Each row has a name. Each question is about the rows just above it. Places in a row count from 1.

[ 67 149  39 127 129 131 122 109  73 111 134 174  61  60 142 187]  pir
[ 61 120 125 126  56 142 193 137 147 179  83  68 160 111  83 118]  kulu
[120 122 130 128 128 129 123 132 117 125 132 120 119 117 130 129]  Nol
[138 123 137 136 130 119 127 145 111 126 139 113 127 112 124 127]  poz
[120 122 130 128 128 129 123 132 117 125 136 153  97 100 130 140]  Lami
[ 72 121  60 133 129 131 121 105  79 118 135 183  64  67 138 177]  dobe
tags:
[60] -> q171
[100] -> q683
[67] -> q63
[111] -> q762
[117] -> q713
Join Lami by its entry at place 14: -> q683
Whose row is [120 122 130 128 128 129 123 132 117 125 136 153  97 100 130 140]? -> Lami
Where do [ 67 149  39 127 129 131 122 109  73 111 134 174  61  60 142 187] appear? -> pir

[ 22  64 159 221 150  32 159 148 100 158 169 149 121 180 211 160  63]  ketem
[ 64 152 234 183 115 139  65 114 167 108 106 118 135 125 115  83 153]  Rorub
[149  85  67 107 157  87 216 112 113 128 174 158  95 127 177 200  81]  Rano
[174  79 121  74 170  92 177  49 179  62 188 176  67  65 175 174  77]  tik
[124 163 120 138 110 163  94 179 107 171  85 103 165 158  77  99 164]  Mogo
[161  90 111  91 159  95 181  69 155  83 175 165  78  88 173 175  86]  Nakep
[159 169 181  99 111 175  65  90 173  87  95 113 129  88  76  75 173]  Fivo
[159 169 181  99 111 175  65  90 173  87  95 113 129 145 228 165  61]  Zegi
[100 157 229 151 114 150  56  88 186  86 104 118 123  98 104  76 159]  tesep
[ 52  64 158 184 158  47 168 106 131 122 188 165  90 145 228 165  61]  Pilet
[224 198 105  46 102 227  88 117 150 105  78 102 144  84  35  89 200]  sinun
[ 99 125  66 161 122 117 147 207  64 194 121 117 161 187 132 138 125]  riraf
tags:
[117] -> q450
[178] -> q313
[177] -> q534
[99] -> q667
[88] -> q489
[94] -> q180
[147] -> q97
[148] -> q395
[89] -> q312
[100] -> q593
[168] -> q307
[65] -> q387
The tag of riraf, keyed by place 7: -> q97
[124 163 120 138 110 163  94 179 107 171  85 103 165 158  77  99 164] is in which row? -> Mogo
Whose row is [161  90 111  91 159  95 181  69 155  83 175 165  78  88 173 175  86]? -> Nakep

[ 94  95 144 108 125 165 133 121 100 120  83 131 127 103 154 181 126 152
  84 146]  Pufeb
[ 81  89 139 110 128 114 128  88  78 128  80 138 108 115 210 227 131 179
  65 163]  Moter
[146 133 144 128 123 217 128 186 179 110 142 134 165 112  65  39 139  64
 174 100]  tur
[ 84  95 135 115 140  63 134  72  70 140  88 140  92 136 241 244 140 189
  60 167]  Visip
[149 136 143 129 122 218 126 187 183 109 146 133 167 112  61  31 138  60
 180  98]  Veni
key -> tag
[100] -> q918
[165] -> q227
[78] -> q310
The tag of Pufeb, keyed by place 9: -> q918
Which row holds [146 133 144 128 123 217 128 186 179 110 142 134 165 112  65  39 139  64
 174 100]? -> tur
Whose row is [ 94  95 144 108 125 165 133 121 100 120  83 131 127 103 154 181 126 152
  84 146]? -> Pufeb
Which row holds [ 84  95 135 115 140  63 134  72  70 140  88 140  92 136 241 244 140 189
  60 167]? -> Visip

[114 153  73 143 143 100  95 139 180  74 217 206 147 151  81  22 137 101
 163 126 152 159 153 122 158 122 117 132 123 112 131  65 143 133  94 138
 132] : niso
[128 157  73 143 124 100  95 150 180  74 110 101 199 168 201 188 137 111
 163  91 108  67  92 103  88 122 117 132 123 126  80 128 143 165  93 143
 103] : rimib
[113 153  63 143 140  99  95 144 180  74 215 203 147 151  87  40 137 110
 163 126 157 158 149 106 148 122 107 132 123 109 132  60 143 133  94 138
 117] : Pom
[128 114 158  83 126 106 234 111 119 162 104 101  39  85  87  97 137 142
  97 141 127 117 135 162 121 122 117 132 131 138 156 128 128 115 166  62
 153] : Ritu
Table of tags by key:
[85] -> q846
[151] -> q301
[136] -> q728
[86] -> q587
[150] -> q867
[137] -> q596
The tag of niso, keyed by place 14: -> q301
Whose row is [128 114 158  83 126 106 234 111 119 162 104 101  39  85  87  97 137 142
  97 141 127 117 135 162 121 122 117 132 131 138 156 128 128 115 166  62
 153]? -> Ritu
Which row holds [128 157  73 143 124 100  95 150 180  74 110 101 199 168 201 188 137 111
 163  91 108  67  92 103  88 122 117 132 123 126  80 128 143 165  93 143
 103]? -> rimib
Whose row is [114 153  73 143 143 100  95 139 180  74 217 206 147 151  81  22 137 101
 163 126 152 159 153 122 158 122 117 132 123 112 131  65 143 133  94 138
 132]? -> niso
Whose row is [113 153  63 143 140  99  95 144 180  74 215 203 147 151  87  40 137 110
 163 126 157 158 149 106 148 122 107 132 123 109 132  60 143 133  94 138
 117]? -> Pom

